(in the rows, 128 means zero)
One turn or mirror swaps these rows in pairs. Which row does each one swap with?
The rows were stretched afterwards, more along some directions than others.
vut: [148 163 135 140 133 140  97 115 151 152 121 111  83 110 134 136 126 149
 113 146 164]
mivel: [161 153 137 139 134 150  88 111 146 147 123 112  76 110 140 129 129 146
 122 149 160]
labin: [137 125 145 134 134 139 108 120 163 107 111 129 115 114 134 128 147 159
 147 102 155]
sot: [141 153 158 121 145 177 106 101 136 123 117 140  94  90 120 114 143 153
 150 138 164]
zunas: [158 121 145 133 137 139 100 128 132 105 115 134  93  91 140 127 141 128
 137 161 127]
gazo: [159 125 144 136 134 131 115 128 125 120 117 141 105 112 140 133 133 121
 146 157 133]
giku: [171 159 134 124 132 126  87 118 138 120 124 141  99 110 141 117 108 131
 127 126 146]
los: [138 153 163 114 152 160 106 103 143 118 108 147  92  87 116 111 147 148
 139 136 165]
Vegen: [127 164 149 132 141 165 105 109 145 120  95 135  97  90 117 122 142 164
 130 149 167]
Ruzi: [135 157 138 137 128 162  97 116 144 130 114 134  95 102 129 141 123 158
 139 174 148]
Vina: [154 130 143 141 145 129 125 121 133 124 109 144 107 102 130 129 138 121
 137 153 130]
Bosa: [134 124 145 134 136 136 116 105 158 114 102 131 111 118 129 128 144 150
 145 100 159]
lizi: [152 127 147 131 145 134 129 118 131 127 117 137 112 105 134 130 122 120
 140 152 121]
sibo: [144 138 140 135 139 138 126 121 128 122 118 133 112 111 128 132 132 123
 134 158 123]
keran: [156 166 131 120 134 153 103 139 159 112 110 169 117 123 134 135 120 157
 137 116 186]
Gisoz: [153 174 129 121 129 144 102 129 154 122 116 169 106 132 134 140 111 150
 136 122 185]
baz: [145 138 138 136 140 159 100  93 132 137 139 126 106 127 133 123 143 144
 144 113 143]
Lok: [170 155 137 128 143 136  90 111 149 139 109 118  79 111 145 116 127 147
 131 153 150]
logob: [151 134 140 134 137 141 115 139 134 113 118 137 123 113 131 130 139 129
 136 155 127]
vila: [161 134 142 128 144 121 114 125 132 113 109 151 114 105 129 128 133 120
 132 151 129]
rikup: [180 148 136 131 130 132  70 105 126 114 120 144 102 111 133 113 118 124
 134 128 152]
lisez: [161 160 137 121 125 147  81 118 142 112 106 161 110 127 136 133 123 147
 146 119 190]
Kek: [146 146 133 146 133 165 104  97 133 139 131 134 114 123 139 127 132 138
 136 117 151]
duno: [135 133 129 139 134 139 104 122 160 107  98 127 128 124 124 124 145 156
 135 112 162]
pakeg: [180 150 136 127 136 144  75 103 123 111 127 147 115 106 129 122 120 124
 137 124 151]
rosif: [167 150 135 122 138 132  82 111 140 105 115 150 111  97 134 121 121 138
 129 119 148]
mel: [189 150 135 123 131 136  71 112 125 106 123 144 106 110 136 122 119 115
 132 128 151]
pokug: [138 156 134 139 118 177  96 113 152 120 131 138  82 102 132 124 111 154
 138 159 145]
Bevo: [140 157 159 118 149 177 103 111 148 123 115 141  95  90 124 121 143 161
 143 143 164]
kurod: [160 168 137 119 127 148  87 112 144 109 111 169 102 125 128 129 122 145
 151 114 188]
Feso: [164 159 134 135 141 153  96 110 146 143 135 115  89 119 126 127 131 138
 124 140 147]
mif: [165 147 139 143 140 172  98 107 142 121 129 147 109 117 136 121 134 139
 144 108 142]
kelol: [141 131 139 139 133 133 113 121 161 113 100 142 112 126 128 123 140 159
 138 101 168]
Pegar: [171 160 131 127 129 145  99 125 139 126 117 177 107 135 133 146 115 134
 145 123 187]
Mogot: [153 131 147 136 134 151 106 130 164 118 108 134 111 124 142 136 147 158
 153 109 166]
buko: [157 153 136 144 137 142  99 121 154 151 116 119  83 112 130 125 125 153
 119 147 168]
rurep: [126 125 140 132 134 144 122 108 160 113 105 132 101 117 131 127 133 153
 142 111 159]
fak: [151 166 132 120 138 150 103 132 155 118 118 179 118 128 125 136 124 153
 138 119 186]
bulug: [162 145 135 146 136 172 101 108 133 137 133 133 109 115 142 121 139 145
 138 125 140]
lidum: [131 134 136 141 132 146 114 110 158 114 107 117 115 120 128 126 142 156
 139 109 150]
gen: [175 151 130 118 139 140  84 126 135 116 139 153 115 115 135 123 118 132
 132 130 147]
tupu: [151 157 122 151 118 167  86 123 150 113 109 147  81 101 132 143 118 146
 125 167 156]
Derub: [139 154 162 122 153 163 100 114 146 121 120 152 101 100 109 132 147 156
 133 134 177]
nedem: [175 158 129 134 137 132  83 120 130 124 131 153 117 113 127 132 118 129
 126 130 155]
dalo: [145 126 142 137 141 129 131 127 133 126 114 142 105 104 132 129 126 128
 135 160 124]
pabul: [152 133 144 128 139 138 116 129 128 110 123 144 108 119 125 111 130 120
 142 151 124]
tir: [138 126 134 138 126 144 103 120 155 104 106 118 114 124 136 116 150 155
 140 109 152]
mup: [138 164 132 143 117 165  88 116 156 119 110 135  84  99 134 143 129 158
 122 156 160]
soge: [134 130 148 147 131 139 115 115 165 113 104 133  98 112 123 124 142 156
 141 108 163]
pitel: [161 159 134 121 133 161  93 118 139 114 115 172 120 120 122 144 127 141
 147 118 194]

pokug pairs with Kek
Bosa pairs with dalo
mivel pairs with Bevo
tupu pairs with mif
Lok pairs with Derub

One turn or mirror swaps these rows in pairs. Which row does each one swap with?
The rows were stretched afterwards, more along some directions than others.
Beve: [122 148 128 129 129 133 104 120 134 121 137 129 126 123 139 138 138 126
 141 126 135 123 121 122 146 119 142 123 132]
metus: [118 115 134 119 143 114 148 125 130 147 114 132 119 134 123  91 115 133
 135 120 117 145 126 137 134 136 128 144 128]
Fup: [117 130 137 127 124 110 120 134 131 134 141  95 121 139 139 100 139 135
 141 133 124 146 151 136 116 137 147 133 111]
lumu: [133 129 126 136 119 121 149 128 123 118 116 126 106 155 117 106 114 110
 134 131 132 132 131 132 120 124 138 124 140]
Vula: [132 116 124 118 136 121 100 131 125 145 129 141 145 114 126 122 124 143
 127 127 130 129 125 124 135 133 139 134 112]
litag: [118 152 142 125 134 134 121 127 134 114 116 140 122 140 152 115 116 134
 143 115 126 140 115 100 117 124 134 140 145]
nupa: [ 91 117 135 121 125 139 143 121 126 131 131 134 120 135 120  95 141 153
 135 131 123 132 133 138 120 123 125 122 122]
Lin: [117 122 126 121 123 152 148 123 129 115 114 138 121 123 118 127 122 131
 133 126 134 134 113 113 151 127 108 124 131]
nibup: [131 130 119 135 131 102 129 135 124 156 149 103 119 113 129 130 135 120
 131 127 130 138 137 136 130 132 130 137 123]
tiz: [126 128 120 125 117 118 154 126 133 133 138 124 110 124 130 119 135 108
 136 141 134 131 129 139 130 127 133 125 132]
bogi: [118 111 149 116 133 135 131 121 122 135 127 141 118 151 111 103 142 139
 126 138 124 137 132 140 134 138 146 131 127]
Fena: [133 132 124 133 114 152 147 128 127 109 121 130 133 136 116 142 114 123
 111 146 129 122 140 128 117 129 121 104 142]
Dekeg: [127 117 114 115 135 124 124 133 128 148 114 122 126 125 119 114 119 132
 148 111 119 127 107 130 109 128 122 133 113]
Divab: [116 119 142 132 137 108 119 135 115 147 117 106 131 141 120 104 113 144
 137 125 127 137 134 144 102 130 138 133 111]
pibe: [143 128 121 132 127 132 111 133 128 120 131 119 144 136 129 119 130 133
 142 133  98 126 130 121 107 119 140 129 140]
kodi: [146 107 119 133 132 109 146 135 127 127 130 113 122 130 103  99 127 141
 145 120 111 142 123 139 129 133 121 141 131]
mepun: [133 129 132 112 116 144 135 137 132 127 128 134 134 135 131 126 133 121
 106 154 125 131 137 113 123 131 127 120 121]
dapu: [142 125 131 131 115 131 134 129 114 123 126 115 139 138 118 113 121 129
 138 122 118 139 143 128 102 127 133 147 143]
nibof: [132 136 121 132 111 157 137 132 127 118 135 136 119 135 118 137 136 121
 116 145 139 109 136 120 122 123 150 105 146]
Kekad: [110 110 126 110 127 137 143 126 128 136 117 132 106 116 127 126 129 136
 123 122 134 126 112 131 153 124 115 119 106]
mozo: [141 103 142 132 125 128 144 139 116 117 130 122 131 133 110 116 121 147
 131 122 130 137 129 128 163 122 118 141 137]
Kur: [144 127 127 126 131 115 130 138 130 124 131 118 129 135 128 103 124 122
 132 141  99 141 159 129 108 139 146 138 143]
gakal: [126 115 146 127 125 130 117 146 130 126 115 140 133 155 124  99 127 144
 128 124 134 147 136 111 132 134 147 121 129]
Serif: [143 133 134 120 125 134 117 123 131 111 117 125 134 142 133 125 135 131
 114 148 122 130 130 118 131 134 128 131 129]
nuto: [151 132 118 125 140 124 135 136 135 118 126 134 131 126 108 120 125 107
 131 140 106 131 129 126 128 137 138 137 145]
gedi: [123 123 139 119 133 103 126 136 126 143 120 106 141 126 136 120 114 140
 129 128 131 149 134 136 115 132 106 140 111]
gezul: [144 109 133 136 130 120 126 150 116 133 138 126 128 131 124 112 108 133
 129 117 132 136 129 116 148 122 145 142 127]
Fiza: [133 127 124 132 111 154 129 130 127 130 125 144 128 138 113 125 127 130
 124 129 127 125 139 127 113 132 130 118 142]
kun: [106 118 124 105 140 131 147 123 134 164 129 128 103 131 131  96 131 139
 126 135 109 148 127 147 132 134 130 120 111]
geb: [132 124 138 124 111 115 112 131 129 126 112 121 131 137 139 115 142 131
 114 138 128 151 155 122 132 146 136 124 113]
nafez: [124 128 146 124 129 132 125 144 132 130 125 137 122 156 138 104 132 139
 116 138 123 142 148 114 129 137 146 113 126]
sulob: [109 128 139 115 141 147 173 126 128 120 112 149 120 118 126 125 114 127
 103 144 123 124 125 124 123 127 116 129 132]
pebu: [127 113 129 127 133 143 159 141 125 135 143 143 123 120 128 119 121 129
 131 131 126 128 128 122 148 112 119 139 130]
Bilob: [136 109 120 108 131 131 121 135 116 142 120 145 132 128 130 116 118 147
 126 129 121 150 132 117 134 121 123 129 121]
kam: [121 110 137 135 124 150 139 124 116 125 107 115 123 132 115 119 121 151
 126 125 115 127 133 143 132 131 120 122 116]
zom: [114 102 138 129 112 148 132 137 129 123 119 139 134 124 117 119 122 153
 135 113 144 129 130 117 152 125 117 122 122]
Kipup: [112 118 147 113 121 117 119 125 117 136 107 107 122 145 131 103 122 148
 133 133 126 152 136 142 111 143 126 122 102]
mumin: [139 113 123 109 132 135 119 133 116 143 123 132 147 118 128 133 128 138
 124 127 113 132 124 129 108 128 122 123 114]
Kap: [126 119 129 129 128 118 103 132 126 151 140 128 119 138 137 119 145 144
 126 126 145 149 138 131 142 123 140 126 109]
Zan: [121 140 120 100 128 135 129 131 143 131 124 132 129 127 152 114 128 119
 131 136 112 147 136 113 114 139 128 123 116]
vone: [147 119 140 131 121 124 122 140 124 129 124 117 142 131 124 120 120 123
 129 124 129 133 130 117 127 134 136 151 132]
tadol: [138 124 141 136 131 146 119 134 127 117 124 138 145 131 123 120 123 131
 126 121 115 124 126 108 134 124 141 144 135]
nadep: [124 131 139 132 122 135 125 133 142 104 132 137 120 154 138 113 145 132
 126 143 124 133 152 109 136 122 153 119 141]
lof: [117 122 124 111 129 120 127 150 138 152 137 138 134 114 131 112 128 129
 122 119 131 134 134 108 125 141 133 132 115]
kori: [130 120 137 121 145 115 104 127 117 156 121 133 126 136 124 114 128 137
 127 131 115 134 110 131 137 130 157 118 118]
Logub: [127 123 129 136 113 142 144 131 117 125 138 129 124 130 112 138 129 138
 131 124 130 127 136 141 134 117 105 118 142]
mumu: [142 127 120 109 109 147 133 143 133 120 121 128 127 124 136 118 115 134
 144 110 119 145 132 100 144 137 119 129 136]
kaver: [122 110 123 120 120 127 150 140 127 148 148 122 114 133 122 115 148 138
 126 132 135 128 134 148 122 129 121 118 109]
fipen: [111 132 128 115 130 148 139 128 135 142 135 153 120 132 132 119 152 128
 112 135 128 124 137 126 118 132 145 104 128]
loro: [122 111 136 127 121 126 135 126 118 117 121 105 127 136 122 117 119 148
 139 134 112 139 143 142 116 124 123 130 124]
Lofip: [134 127 124 142 126 105 111 135 131 145 132 110 132 129 132 125 129 125
 142 122 129 127 143 133 118 122 137 133 122]
Savu: [138 133 140 108 139 129 120 130 130 130 126 134 144 136 132 115 117 117
 120 145  92 148 148 116 116 151 152 138 142]
Pilik: [133 118 126 131 120 106 144 138 121 151 136 104 110 138 132 119 132 115
 126 129 122 133 143 155 119 133 138 119 125]
zisol: [127 152 134 132 126 122 130 116 133 118 121 105 111 144 136 112 125 112
 144 129 118 144 139 130 123 129 140 140 147]
sizu: [141 120 120 103 105 134 135 128 125 119 118 118 125 125 121 116 129 135
 141 124 119 145 128 135 123 148 110 134 123]
meror: [113 146 133 126 132 129 131 126 137 121 130 114 125 123 133 102 125 125
 139 125 116 147 140 113 112 137 131 153 126]
Vuza: [101 129 153 119 125 156 144 130 115 138 115 151 126 141 117 115 117 135
 105 141 123 133 136 118 122 133 132 111 130]
zupez: [128 112 134 123 118 136 148 137 130 110 118 123 123 158 121  96 127 143
 139 132 115 148 143 127 125 129 119 121 129]
Sezet: [146 116 125 129 137 132 135 132 127 121 130 141 136 138 118 104 127 137
 137 120 116 128 126 118 139 121 150 138 148]
guvo: [119 116 141 114 125 147 135 134 126 114 108 144 126 142 139 118 124 128
 122 131 137 129 123 111 148 120 125 123 116]
Pesad: [110 117 135 120 135 134 132 130 123 144 136 123 114 114 109 105 134 137
 138 120 126 145 128 142 138 138 130 150 116]
dova: [132 146 121 115 135 132 129 135 139 132 140 133 121 128 142 113 136 123
 131 128 114 131 141 120 126 136 135 141 129]
Ziliz: [138 138 118 122 123 127 135 139 136 131 127 124 119 122 141 142 127 104
 112 134 116 125 138 115 125 128 128 120 131]
Tefek: [128 129 120 121 119 111 136 135 125 140 134 110 113 128 130 116 134 131
 143 121 139 126 134 133 129 126 121 133 114]
nadi: [111 132 140 128 129 130 129 130 143 136 125 124 114 146 135 110 139 139
 134 122 143 140 126 130 135 129 132 123 127]
pefu: [127 125 137 130 134  94 144 135 115 130 129 121 128 127 126 121 114 142
 132 125 135 127 118 137 110 125 115 139 130]
savon: [113 127 134 110 126 131 136 115 127 142 116 115 112 135 134 101 126 144
 123 131 107 160 141 144 120 148 116 132 125]
zifi: [122 117 131 129 130 106 142 117 123 142 120 118 122 131 113 101 125 130
 133 125 111 139 131 154 115 139 131 136 126]
zim: [146 124 129 120 135 110 125 132 128 139 121 125 119 126 140 126 136 122
 120 133 121 144 122 128 124 130 139 139 127]
bufi: [124 104 140 118 122 144 128 128 123 110 115 132 121 141 115  96 134 150
 141 130 126 140 131 127 137 129 132 137 124]

Vula pairs with Fiza
gakal pairs with Divab
pefu pairs with litag
Vuza pairs with kori
Ziliz pairs with Kekad
geb pairs with kam
nadi pairs with gedi
zifi pairs with tadol
zisol pairs with mozo
zupez pairs with Fup

